One turn sends every row of this set to another row. A few are shown first. Where does it send the rows asked after them?
Q_984: [-0.668,0.845,1.270,-0.559,-1.922,-0.539,1.261,1.075,-0.370,0.960,-2.843,-0.466,2.320,0.618]
Q_113: [-0.314,1.004,-0.209,-0.285,-1.797,2.217,0.227,-0.090,-1.436,1.881,-2.676,-1.525,0.977,0.232]
Q_680: [0.636,-0.868,-0.707,0.308,-0.637,0.133,-1.415,-0.913,-0.523,1.391,-1.780,-0.346,2.355,-0.555]
Q_220: [-1.314,-1.412,-0.032,1.302,-2.108,-0.038,-0.224,0.427,-3.029,-0.012,0.799,-1.301,1.538,0.282]
Q_431: [-1.326,0.650,-0.010,1.020,-1.681,0.035,-0.018,4.112,-2.321,0.461,-1.918,-0.331,2.411,-0.963]
Q_293: [0.134,-1.112,-0.287,1.719,-1.141,0.077,-0.487,-1.039,-3.169,1.067,0.000,-0.237,2.862,-0.226]
Q_712: [-1.462,-0.918,0.224,0.604,-1.564,0.163,0.808,0.770,-2.999,0.021,1.038,-1.650,1.537,0.375]
Q_976: [-0.135,0.484,-2.444,0.588,-0.668,-0.849,-0.526,0.312,-0.747,-0.190,-0.236,-0.189,1.138,0.397]
Q_870: [-0.380,-1.514,0.984,1.133,-0.971,0.516,-0.101,0.236,-3.219,1.509,0.320,-1.756,2.219,-0.377]
Q_597: [-0.344,0.842,-0.021,-0.471,-1.404,-1.326,-0.838,-0.323,-2.746,2.384,-2.749,0.775,0.821,0.107]
Q_644: [1.106,2.116,-0.935,1.297,0.050,-0.261,0.613,1.928,-2.591,1.754,-2.389,-0.755,1.996,0.595]
Q_890: [0.689,1.314,-0.243,0.347,-2.303,-1.186,-1.030,2.217,-2.606,-0.249,-1.530,0.769,0.729,0.418]
Q_861: [0.726,-1.011,-0.423,1.457,-1.303,-0.194,-0.684,1.069,-1.940,1.220,-2.900,0.108,4.242,0.213]
Q_763: [-1.052,-1.711,0.103,1.676,-1.495,0.359,-0.360,0.331,-3.298,1.209,0.474,-1.660,1.950,-0.191]
Q_268: [-0.939,-1.230,-0.604,1.108,-2.159,0.137,-0.426,-0.779,-3.392,0.074,0.379,-0.515,1.764,0.514]
Q_277: [-1.094,-0.481,-0.979,1.154,-1.663,-0.312,0.393,-0.443,-2.746,-0.399,0.642,0.016,2.228,0.659]
Q_746: [-0.711,-1.514,-0.595,1.558,-1.450,0.358,-0.569,-0.819,-3.594,1.210,-0.049,-0.866,2.150,-0.032]
Q_279: [0.624,1.092,0.753,1.035,-0.575,-1.871,0.449,1.837,-0.597,2.078,-2.040,-1.347,1.367,0.567]
Q_936: [-0.857,-0.025,-0.488,-0.776,-1.178,-1.302,1.038,1.872,-2.960,0.922,-1.520,-1.732,0.405,1.818]
Q_198: [-1.763,0.590,0.193,0.137,-1.193,0.147,-0.196,2.120,-2.248,2.991,-3.417,0.305,2.235,-0.933]
Q_844: [0.072,1.598,-0.159,0.264,-1.951,-1.154,-0.936,2.825,-2.091,0.766,-2.149,0.993,0.461,0.554]
Q_371: [-0.971,0.218,-1.645,-0.409,-0.456,0.977,0.597,2.162,-1.939,-0.209,-0.276,-2.001,0.829,0.060]
Q_792: [1.293,-0.927,0.950,-0.060,-1.195,0.399,-0.363,2.421,-3.490,1.273,-2.332,-1.913,2.169,0.683]
Q_362: [-2.222,0.126,0.065,0.269,-0.937,-0.233,0.219,1.504,-2.487,3.091,-3.033,-0.463,2.400,-1.166]
Q_784: [-1.631,-0.118,-1.911,0.865,-1.192,-1.980,0.830,0.548,-1.547,0.876,-2.093,0.213,2.501,1.305]
Q_352: [-0.211,-1.139,0.179,-0.899,-0.421,1.954,-0.260,0.866,-1.860,1.460,-1.596,-2.039,2.078,-1.014]
Q_91: [-0.582,1.102,0.135,-0.266,-1.644,-1.170,-0.848,0.713,-2.048,2.409,-3.184,1.160,0.898,0.238]
Q_821: [-0.028,1.883,-0.448,-0.268,-1.401,0.867,1.450,1.312,-2.392,0.560,-3.189,0.016,3.151,0.662]
Q_863: [0.897,0.760,0.200,0.660,-2.420,1.027,-0.915,0.067,0.113,1.018,-2.070,-0.684,0.972,0.374]
Q_700: [0.058,1.339,-1.268,2.269,-1.600,0.344,-0.313,1.719,0.296,0.946,-1.181,-1.143,0.999,0.314]
Q_261: [-1.060,1.144,-0.034,0.682,-1.657,0.140,-0.341,4.100,-2.374,1.262,-2.327,0.061,1.805,-0.500]
Q_974: [-1.037,1.585,-1.774,1.274,-0.895,1.687,0.815,1.496,-1.401,1.877,-1.848,-1.886,1.124,0.047]

Q_680 goes to Q_352
Q_821 goes to Q_644
Q_293 goes to Q_870
Now find these:
Q_861 goes to Q_792
Q_700 goes to Q_863
Q_220 goes to Q_268
Q_844 goes to Q_91
Q_890 goes to Q_597

